Each row has a name. Each question is about the rows just above it.

q_725: [101 101 114 101 101]
q_390: [133 111 142  92  98]
q_882: [214 103 149 214 102]
q_889: [106  87 112 115  97]
q_55: [109 120 140  72 110]
Times [101] occurs in q_725: | 4
Times [102] occurs in q_882: | 1
Which row holds [101 101 114 101 101]? | q_725
How many entries does [109 120 140] have? | 3

q_932: [129 127 128 129 126 129 127 131 130 128 128 127 129 129 126 129 131 130
 128 128 128 129 128 125 129 128 124 127 129 130 129 128 128 127 125 128
 131 129 126 127 132 130 127 128 126]
q_967: [137 129 135 151 137 128 120 137 151 140 129 102 124 133 118 136 130 150
 142 117  98 159  97 132 122 134 103 132 129 116 136 115 113 142 115 131
 109 130  99 118 141 158 123 150 128]
q_118: [151 134 133 151 135 127 122 137 152 152 134  81 124 130 109 146 119 146
 128 114  75 172  78 135 118 145 104 138 130 120 124 119 108 139 112 130
 115 128 101 113 148 159 118 149 130]
q_85: [151 134 133 151 135 127 122 137 152 152 134  81 124 130 109 146 119 146
 128 114  75 172  78 135 118 145 104 138 123 105 153 116 131 145 123 146
 103 122  92 107 133 168 168 157 136]
q_902: [143  96 146 167 155 167  89 153 164 165 108  92 158 136 103 141 146 144
 167  95  85 191  86 138 118 139  89 140 116 117 135 136 112 134 106 125
 167 114  69 123 160 173 136 178 141]
q_856: [150 135 134 159 133 124 116 133 156 158 141  75 129 130 111 146 117 146
 128 108  92 175  72 135 115 146 106 138 121 105 150 117 137 144 119 152
  97 123  87 104 132 174 122 163 141]
q_285: [138 126 138 148 142 133 110 144 159 137 127 100 131 133 115 137 137 149
 152 122 105 165 100 134 123 133  94 134 131 120 123 116 109 138 108 126
 114 129 102 109 146 157 120 149 127]
q_696: [131 126 127 128 128 126 127 130 130 127 127 127 127 128 126 129 130 131
 128 130 128 129 126 129 130 127 125 129 127 128 129 128 127 127 128 129
 126 128 126 128 128 130 128 129 129]
q_406: [150 131 134 159 133 124 116 133 156 158 141  75 129 130 111 146 117 146
 128 108  69 175  72 135 115 146 106 138 121 105 150 117 137 144 119 152
  97 123  87 104 132 174 122 163 141]
q_154: [141 126 140 150 145 130 108 152 161 150 118  95 133 136 113 137 133 151
 147 120  91 169  97 127 124 146 101 133 124 115 131 114 110 140 122 127
 116 127  99 115 139 164 122 153 133]
How many times does q_902 hold [167]? | 4
Number of entries in [151 134 133 151 135 127 122 137 152 152 134  81 124 130 109 146 119 146
 128 114  75 172  78 135 118 145 104 138 130 120 124 119 108 139 112 130
 115 128 101 113 148 159 118 149 130]: | 45
What are the next 3 entries after [103 141 146 144 167]? | [ 95  85 191]

q_353: [ 97 113 142  96  96  96]
q_6: [176 169 160 114  83  79]
q_151: [ 70 115 105 212 106 110]
q_20: [169 176 150 132 183 107]
q_977: [186 168 104 105  68 165]
The next 3 entries after [113 142]: | [96 96 96]
Give the next 3 entries after [169 176]. | [150 132 183]
Give the next 3 entries after [ 97 113]. | [142  96  96]
Times [96] occurs in q_353: | 3
Which value is in both q_977 and q_151? | [105]

q_850: [133 115 129 134 109 115  97 131 124]
q_442: [123 125 196 134 124 130 132 137 126]
q_375: [130 138 121 123 108 105 131 108 127]
The next 3 entries after [129 134 109 115]: | [ 97 131 124]
Shared by q_375 and q_850: | [131]
Give the next 3 entries after [138 121 123]. | [108 105 131]
Count the entries of [123 125 196 134 124 130]: | 6
Whose row is [123 125 196 134 124 130 132 137 126]? | q_442

q_449: [ 92 133 102 132 137 115 100  97 116  99 101 104 200 149]
q_338: [102  72  68 145 149 115 100  97 116  99 101 104 200 149]
q_601: [102 166  80 154 122 101  51  74  74  83  68  91  96 148]
q_373: [ 93 134 101 148 135 121  94  99 117 105 104  93  95 141]
q_327: [ 78 164  80 157 123 104  50  74  99  85  70  89 155 146]
q_280: [ 71  99  72  68 130 100  56  70 100  77  70 100 200 149]
q_930: [ 78 162  78 152 127  93  58  71 101  72  68 100 162 152]
q_672: [149  99 107 123 100 102  76 109 120 104  99  86 161 163]
[149  99 107 123 100 102  76 109 120 104  99  86 161 163] is in which row? | q_672
Give the next 3 entries after [101  72  68]. | [100 162 152]
Count of [74] in q_601: | 2
The next 3 entries after [ 71 101  72  68]: | [100 162 152]
Which row holds [102  72  68 145 149 115 100  97 116  99 101 104 200 149]? | q_338

q_660: [ 78 123 103 197 116 175  98 191 111  58 151 169 148 170]
q_136: [136 122 157 126  82 157 128 154 120 125 138 172 151 104]
q_527: [136 157 128  82 126 157 122 145 155 107  78 122 149 139]
What are the next 3 entries after [136 122 157 126  82 157 128 154 120 125]? | [138 172 151]
What are the next 3 entries after [136 157 128  82 126 157]? | [122 145 155]
Count the entries of [ 78 123 103 197 116 175  98 191 111  58]: | 10
How many entries does [136 157 128  82 126 157 122 145 155 107] have? | 10
Give the next 3 entries after [157 128  82 126 157 122]. | [145 155 107]
Give the next 3 entries after [175  98 191 111  58 151]. | [169 148 170]

q_461: [112 119 134 149 157 173 110 163 116 169 103  92 175 108  99 125 104  94
 205  96 106 147  88  93 132 151 120]
q_440: [130 124 125 118  93 139 131 135 164 128 105  88 173 150  55  92  96 205
 104  94 106  83 145 101 140 105 153]
q_150: [119 142  94 110 128 141 109 131 116 130 131  96 175  93 122 133 139 155
 193  96 138 142 140  87 107 136  97]
Which row holds [130 124 125 118  93 139 131 135 164 128 105  88 173 150  55  92  96 205
 104  94 106  83 145 101 140 105 153]? | q_440
Number of entries in [112 119 134 149 157]: | 5
The next 3 entries after [104  94 205  96 106]: | [147  88  93]

q_153: [ 68  78 133 186 127 184 129 121 126 145 129 147  66 102 169  96 136 114
 159 162  89 161 122 109 102  74 147 171  79 164 105 132 129 166 126 114
 120]
q_155: [132 162 140 124 105  86 158 155 112  60  72 119 170 142  81 103 130 107
 107  92 172 103 152 143 159 172 161 143  98 200  91 141 118 130 142 185
 182]
q_240: [ 78  78 125 116 159 184 145 160  99 145  72 135  66 163  90 108 127 128
 121 169 147 161 131 133 108  74 161 171  69 164 151 103 145  87 123 123
 106]
q_368: [121 170 143 108 105 104 158 151 128  60 103  99 170 157 116 137 122 101
 112 127 163 136 121 133 159 172 161 123 127 200 144 108 109  94 107 194
 182]
q_422: [143 137 143 116 100  86 137 129 145 147 126 121  66 127  99  82 130 128
 121  92 172  91 152 109 142 172 112 127 146 188  85 155 112 151 126 114
 141]
q_853: [100 170 122 194 137  95 116 102 107 181 142 143 160 127 169 107 108 176
 159 148  89 110 114 123 102 110  90 135 166 164  91 150 126 108 107  88
 127]
q_953: [186 103 129 163 159 131 112 112  96  85  84 119 118 132  81 103 139 176
 112  92 163 123 145 147 119 136 107 151  69  69  85 108 125 166 146 149
 120]
q_624: [186 153 142 108 148 131 149 141 115 181 142  99 118 102  81 158 105 162
 112 134  97  91 128 150 102 136 161 147 166  69 138 146 134  94 120  88
  99]
The next 3 entries after [145 129 147  66 102 169  96 136 114 159]: | [162  89 161]
Give the next 3 entries after [121 126 145 129 147  66]. | [102 169  96]
Which row holds [143 137 143 116 100  86 137 129 145 147 126 121  66 127  99  82 130 128
 121  92 172  91 152 109 142 172 112 127 146 188  85 155 112 151 126 114
 141]? | q_422
Which row holds [186 153 142 108 148 131 149 141 115 181 142  99 118 102  81 158 105 162
 112 134  97  91 128 150 102 136 161 147 166  69 138 146 134  94 120  88
  99]? | q_624
Whose row is [ 78  78 125 116 159 184 145 160  99 145  72 135  66 163  90 108 127 128
 121 169 147 161 131 133 108  74 161 171  69 164 151 103 145  87 123 123
 106]? | q_240
How many entries does [100 170 122 194 137  95 116 102 107 181 142 143 160 127 169 107 108 176
 159 148  89 110 114 123 102 110  90 135 166] have? | 29

q_279: [119 139 113  83 126 149  97 133]
q_785: [121 175 109 193 123 166 175 157]
q_261: [117 128 115 153 128 161 136 133]
q_142: [131 144 132  95 122 138 113 142]
q_847: [139 166 128 100 117 176 125 153]
q_791: [123 133 122 163 132 137 166 129]
q_642: [ 86 164  84 104 112 197 129 152]
q_281: [ 50 130  72 154  81 138 146 121]
q_981: [113 114 104  94 109 188 107 120]
q_420: [202 114 186 111 170 147 128 125]
q_101: [152 126 131 153 126 168 142 113]
q_649: [124 163 126 181 130 100 160 168]
Which value is in both q_642 and q_791? | [129]
Count the entries of [202 114 186 111 170 147]: | 6

q_266: [117 101 118 111 108 131 121 131 139 120 123 120 141 101 122 125 102 117
 117 120 136 122 128 115 129 118 155 127 108 116 134 118 142 122 101 143
 133 141 112 131 151 123 133 127 127 146 112]
q_209: [111 148 123 171 129 119  86 139 132 129  98 110 165 110 123 140  77 127
 130 111  89 116 125 147 108 149 102 119 129 171 148 106 100 123  90 178
 135  72 161  92 163 156 115 159 155 131 142]
q_739: [117 116 114  83 145 117 133 109 114 118 144 124 154 100 195 118  78 110
 113 138 121 138 112 131 131 116 139 119 128 133 116 127 139 121 151 102
 196 115 152 129 149 101 152 165 112 129 113]
q_130: [119 155 101 140 120 117 153 160 125 120 161 196 128 135 124 135 129 133
  90 112 178 151 160  98 161  71 131 139 135 123 107 141 128 145 151 138
 121 128 109 141 143 175 138 111 158 155 108]
q_9: [113  92 118 104  85 109 106 126 111 149 106 177 111 127 133 112 127 135
 154 136 134 117 140 139 127 119 154 122 171 116 130 115  86 154 102  97
 121 139 108 118 137 127 114  85 128 141 109]
q_120: [130 111  90 116 125 147 108 149 134 119 110 128 126 117 124 130 121 143
 101 123 113 114 121 145 122 143 104 113 133 120 145 123 133 122 108 102
 136 125 116 124 131 130 147 127 163 122 109]
What are the next 3 entries after [139 120 123 120 141 101]? | [122 125 102]
What are the next 3 entries after [118 142 122 101]? | [143 133 141]
Number of entries in [111 148 123 171 129 119  86 139 132 129  98 110 165 110 123 140  77 127
 130 111  89]: | 21
Whose row is [113  92 118 104  85 109 106 126 111 149 106 177 111 127 133 112 127 135
 154 136 134 117 140 139 127 119 154 122 171 116 130 115  86 154 102  97
 121 139 108 118 137 127 114  85 128 141 109]? | q_9
The next 3 entries after [130 111  89 116 125 147 108 149 102 119]: | [129 171 148]

q_340: [135 130 129 130 126 129 120 157 126 130 128 128  76 123 122 130 126 129
  98 125 129 128 128 127 125 132 131 125 120 127 128 127 123 125 128 137
 132 141 133 134 127 124 132 129]
q_192: [133 132 129 130 126 128 126 154  96 130 133 117 125 127 129 131 128 129
 128 105 123 136 128 129 125 138 128 122 125 117 127 130 122 125 125 146
 131 147 131 131 127 125 130 123]
q_186: [128 139 138 127 128 142 122 157 109 131 127 125 116 128 126 128 129 128
 108 123 123 138 128 128 125 132 128 125 115 120 127 130 126 120 127 140
 131 141 127 128 125 123 143 127]
q_418: [128 133 134 139 126 131 123 138 123 131 133 123  92 126 128 131 128 126
 110 116 120 141 131 127 128 129 128 125 129 123 130 131 125 113 125 144
 128 139 128 130 121 125 144 115]
q_995: [135 130 129 130 126 129 120 157 126 130 128 128  76 123 122 130 126 129
  98 125 129 128 128 122 126 135 128 125 106 123 127 128 127 126 128 132
 136 144 128 127 122 125 162 122]
q_243: [127 131 150 133 127 127 124 155 113 128 108 126 123 125 129 133 128 128
 116 108 123 195 133 128 129 133 128 128 129 110 133 127 121 126 125 154
 131 133 128 131 127 126 133 112]
q_956: [135 130 129 130 126 129 120 157 126 130 128 128  76 123 122 130 126 129
  98 125 129 128 128 122 126 135 128 125 130 123 127 128 128 126 128 132
 136 144 128 127 123 125 162 122]
q_170: [127 135 127 130 128 129 115 145  98 131 138 116 115 128 124 127 126 127
 115 120 122 132 128 127 113 150 129 128 113 122 128 127 128 111 121 135
 140 147 130 133 122 121 134 129]
q_510: [127 135 131 128 124 129 118 147 123 131 128 123  98 129 120 127 129 126
  89 120 126 131 127 122 128 135 128 128 122 118 135 127 129 115 128 135
 136 149 131 127 125 127 169 120]
q_653: [130 132 130 130 128 129 128 141  96 136 133 117 111 128 129 128 129 129
 115 121 122 144 133 125 126 137 128 122 119 117 127 129 129 124 123 143
 132 141 128 130 121 121 148 122]
q_233: [136 130 142 133 126 128 125 149 122 130 131 128 101 120 128 134 127 124
 124 118 123 133 134 127 129 135 129 128 122 123 127 127 125 118 128 149
 130 151 128 128 121 122 138 109]
q_504: [138 138 134 128 125 131 123 163 123 128 128 123  92 126 115 137 126 129
  98 117 126 136 128 128 128 130 130 118 117 125 127 127 128 124 128 145
 139 152 128 128 125 122 154 120]
Times [128] occurs in q_243: | 7
Whose row is [133 132 129 130 126 128 126 154  96 130 133 117 125 127 129 131 128 129
 128 105 123 136 128 129 125 138 128 122 125 117 127 130 122 125 125 146
 131 147 131 131 127 125 130 123]? | q_192

q_558: [141 140 120 111 145 122 124 143]
q_945: [134 162 133 132 171 134 171 156]
q_228: [108 125 106 148 148 164 153 108]
q_429: [111 137 133 132 139  89 112 144]
q_818: [169 135 148 107 125 114  82 161]
q_643: [106 143 137 120 148 127 107  66]
q_274: [123 144 124  97 141  87  90 137]
q_936: [114 139 139 132 141 129 124  99]
q_897: [132 149 143 119 109 170  77 134]
q_751: [143 132 134 136 125 132 132 121]
q_342: [151  81 112 106 120 132 107 128]
q_825: [157  97 143 110 153 126  57 130]
How many times does q_751 hold [136]? | 1
Count of [171] in q_945: | 2
Count the entries of [169 135 148 107 125 114  82 161]: | 8
[111 137 133 132 139  89 112 144] is in which row? | q_429
How many times does q_228 hold [125]? | 1
The one value in q_342 and q_897: | [132]

q_174: [117 157 142 121 129 130 123 173 109  97 132 130]
q_720: [115 150 128 107 131 124 128 132 112  59 110 135]
q_524: [114 153 130 107 131 131 128 138 114  60 158 135]
q_219: [114 158 126 111 131 153 125 156 110  70 119 134]
q_376: [117 144 119  62 127 119  62 119  62  62 106 135]
q_8: [113 156 134 109 132 145 126 149 111  65 116 135]
q_149: [116 148 126 108 132 118 128 126 118  61 108 135]
q_140: [132 110 132 108 132 100 130 110 123  64 104 136]
q_513: [113 155 113 108 132 127 127 143 113  61 118 113]
q_291: [120 135 119 108 131  89 132 101 126  67 102 135]
q_425: [115 158 140 117 130 170 123 168 109  87 127 131]
q_900: [114 158 138 114 131 162 125 162 109  77 122 132]
How many times does q_376 hold [120]? | 0
How many times does q_174 hold [130]? | 2
How many times does q_513 hold [112]? | 0
Give the next 3 entries after [113 108 132]. | [127 127 143]
Times [120] occurs in q_291: | 1
Which value is in both q_900 and q_140? | [132]
Which value is in both q_376 and q_720? | [135]

